In the data rows, the value 50 means zero.
Here are some numbered points:
array([61, 63, 79, 67, 99, 51, 74, 46, 62, 61, 45, 60, 46, 70, 70, 65, 44, 44, 71, 56, 64, 73, 31, 39]) 0
array([54, 47, 37, 55, 41, 62, 57, 34, 66, 59, 34, 32, 30, 32, 32, 55, 64, 62, 49, 46, 56, 28, 35, 62]) 1
array([25, 76, 22, 32,  0, 26,  6, 60, 41, 20, 76, 10, 57, 71, 10, 61, 24, 35, 71, 24,  0, 60, 58, 44]) 2
array([44, 46, 42, 50, 67, 51, 34, 50, 57, 51, 47, 37, 45, 62, 39, 45, 54, 55, 42, 43, 47, 51, 70, 50]) 3
array([54, 62, 21, 36, 36, 55, 59, 62, 67, 57, 36, 53, 54, 32, 34, 27, 31, 55, 57, 47, 61, 39, 66, 53]) 4
array([61, 60, 41, 50, 49, 41, 43, 66, 59, 62, 67, 42, 46, 44, 55, 39, 59, 74, 45, 44, 64, 31, 57, 51]) 5
array([35, 42, 37, 55, 47, 46, 28, 71, 43, 63, 57, 35, 83, 69, 57, 51, 59, 64, 53, 53, 42, 46, 40, 52]) 6
array([60, 50, 64, 35, 50, 52, 36, 48, 45, 66, 63, 48, 51, 62, 41, 53, 47, 49, 43, 39, 45, 49, 28, 52]) 7
array([40, 65, 63, 53, 76, 49, 62, 44, 61, 62, 47, 59, 47, 62, 78, 58, 38, 41, 68, 53, 57, 60, 36, 39]) 8
array([44, 47, 38, 27, 46, 28, 48, 70, 28, 47, 42, 43, 64, 32, 37, 70, 47, 53, 48, 42, 45, 74, 81, 54]) 9
array([37, 70, 47, 39, 32, 42, 33, 61, 44, 36, 68, 39, 52, 70, 39, 53, 49, 36, 43, 39, 22, 54, 54, 53]) 10
array([37, 47, 38, 46, 56, 61, 62, 41, 51, 40, 38, 46, 50, 40, 57, 60, 56, 46, 49, 50, 54, 38, 43, 68]) 11
array([45, 39, 28, 85, 51, 66, 62, 50, 45, 41, 49, 39, 49, 82, 40, 65, 73, 35, 57, 54, 33, 46, 49, 66]) 12
array([56, 54, 48, 49, 61, 42, 69, 56, 51, 36, 47, 44, 57, 55, 56, 45, 38, 42, 53, 54, 58, 64, 40, 47]) 13
array([44, 40, 35, 60, 43, 43, 47, 63, 54, 60, 63, 44, 46, 49, 66, 45, 60, 62, 48, 39, 57, 40, 47, 55]) 14
array([48, 45, 60, 66, 30, 50, 50, 53, 46, 46, 54, 51, 57, 45, 62, 64, 53, 53, 58, 44, 44, 50, 43, 56]) 15
array([40, 47, 48, 69, 51, 43, 35, 59, 54, 36, 56, 40, 62, 56, 46, 37, 54, 47, 59, 63, 51, 35, 53, 48]) 16
array([80, 30, 74, 40, 43, 43, 40, 51, 53, 43, 41, 51, 62, 21, 42, 65, 51, 50, 42, 38, 46, 60, 46, 65]) 17
array([57, 38, 48, 68, 46, 46, 43, 53, 62, 50, 52, 45, 65, 57, 53, 45, 57, 50, 54, 44, 41, 52, 68, 64]) 18
Which two points above are nearest to each new point by angle? Their numbers follow each, nearest first.
array([56, 44, 60, 50, 61, 62, 56, 34, 46, 64, 41, 62, 55, 42, 63, 55, 60, 70, 55, 48, 53, 42, 50, 45]) 0 8
array([51, 88, 50, 40, 54, 30, 39, 61, 44, 70, 59, 49, 50, 19, 46, 57, 44, 53, 24, 50, 53, 82, 34, 32]) 9 7
array([70, 56, 73, 50, 66, 30, 53, 72, 60, 61, 62, 39, 53, 41, 58, 48, 57, 50, 52, 48, 34, 57, 34, 38]) 0 7
array([39, 55, 47, 43, 56, 30, 47, 69, 69, 70, 69, 68, 53, 71, 50, 60, 58, 38, 55, 46, 17, 62, 55, 58]) 10 6
array([59, 42, 53, 37, 40, 55, 45, 25, 49, 48, 51, 53, 55, 26, 43, 30, 51, 56, 35, 41, 53, 51, 73, 53]) 17 4
array([49, 62, 19, 33, 44, 46, 62, 52, 50, 47, 65, 22, 26, 68, 44, 85, 62, 58, 68, 35, 52, 42, 66, 41]) 2 10
array([46, 38, 53, 40, 71, 55, 47, 16, 43, 53, 30, 87, 35, 70, 52, 70, 71, 44, 48, 59, 41, 62, 72, 42]) 0 8
array([54, 56, 54, 36, 45, 48, 73, 53, 51, 52, 48, 51, 35, 34, 49, 65, 54, 61, 48, 40, 47, 47, 42, 47]) 1 17
array([62, 42, 40, 44, 38, 60, 42, 45, 45, 53, 38, 30, 36, 39, 48, 40, 49, 34, 38, 39, 49, 53, 47, 58]) 1 17
array([79, 41, 66, 45, 27, 50, 50, 57, 59, 35, 46, 42, 63, 41, 48, 37, 61, 46, 33, 29, 49, 64, 49, 66]) 17 18
array([46, 46, 69, 34, 41, 59, 62, 53, 40, 36, 49, 49, 80, 32, 49, 37, 37, 60, 46, 43, 50, 71, 66, 46]) 9 17
array([42, 42, 30, 70, 27, 54, 32, 63, 49, 78, 70, 77,  6, 69, 58, 84, 82, 34, 32, 82, 72, 69, 32, 86]) 12 14
array([67, 55, 62, 43, 68, 44, 53, 82, 75, 48, 42, 25, 44, 64, 40, 36, 23, 60, 51, 33, 74, 84, 35, 66]) 13 0
array([59, 47, 46, 44, 59, 51, 63, 43, 49, 42, 46, 49, 44, 44, 39, 50, 55, 54, 56, 42, 47, 46, 57, 51]) 1 11
array([61, 43, 46, 46, 28, 51, 35, 50, 44, 38, 50, 36, 35, 61, 42, 36, 52, 56, 46, 46, 49, 46, 46, 54]) 2 10
array([38, 77, 53, 48, 45, 62, 36, 68, 46, 58, 57, 41, 47, 39, 39, 52, 27, 59, 46, 48, 44, 59, 32, 53]) 2 10
array([58, 53, 64, 46, 59, 52, 65, 29, 42, 50, 44, 72, 45, 31, 51, 44, 44, 64, 29, 37, 22, 34, 50, 29]) 17 7
array([56, 47, 65, 52, 62, 50, 54, 34, 43, 41, 37, 72, 51, 61, 41, 34, 50, 48, 47, 63, 68, 50, 43, 42]) 0 13
array([33, 67, 43, 35, 27, 37, 15, 52, 48, 55, 66, 17, 53, 62, 25, 60, 24, 45, 51, 27, 17, 60, 57, 31]) 2 10
array([46, 35, 58, 48, 59, 68, 42, 26, 46, 51, 47, 50, 58, 68, 47, 41, 46, 47, 53, 99, 55, 64, 52, 36]) 0 16
array([39, 44, 59, 43, 55, 47, 38, 59, 42, 51, 57, 40, 41, 47, 48, 50, 57, 52, 47, 47, 47, 51, 40, 41]) 7 6
array([64, 31, 59, 39, 17, 34, 72, 40, 26, 45, 53, 58, 75,  7, 46, 52, 78, 39, 53, 61, 28, 35, 58, 29]) 17 15
array([31, 65, 52, 51, 69, 31, 76, 53, 78, 38, 57, 60, 49, 67, 64, 39, 36, 50, 67, 54, 58, 40, 54, 41]) 8 13
array([53, 57, 36, 30, 46, 65, 49, 48, 56, 54, 44, 58, 36, 42, 69, 68, 35, 50, 46, 25, 52, 67, 67, 59]) 9 4
array([25, 36, 58, 54, 49, 86, 53, 15, 38, 32, 37, 87, 63, 65, 39, 64, 34, 47, 53, 62,  4, 72, 82, 71]) 12 18
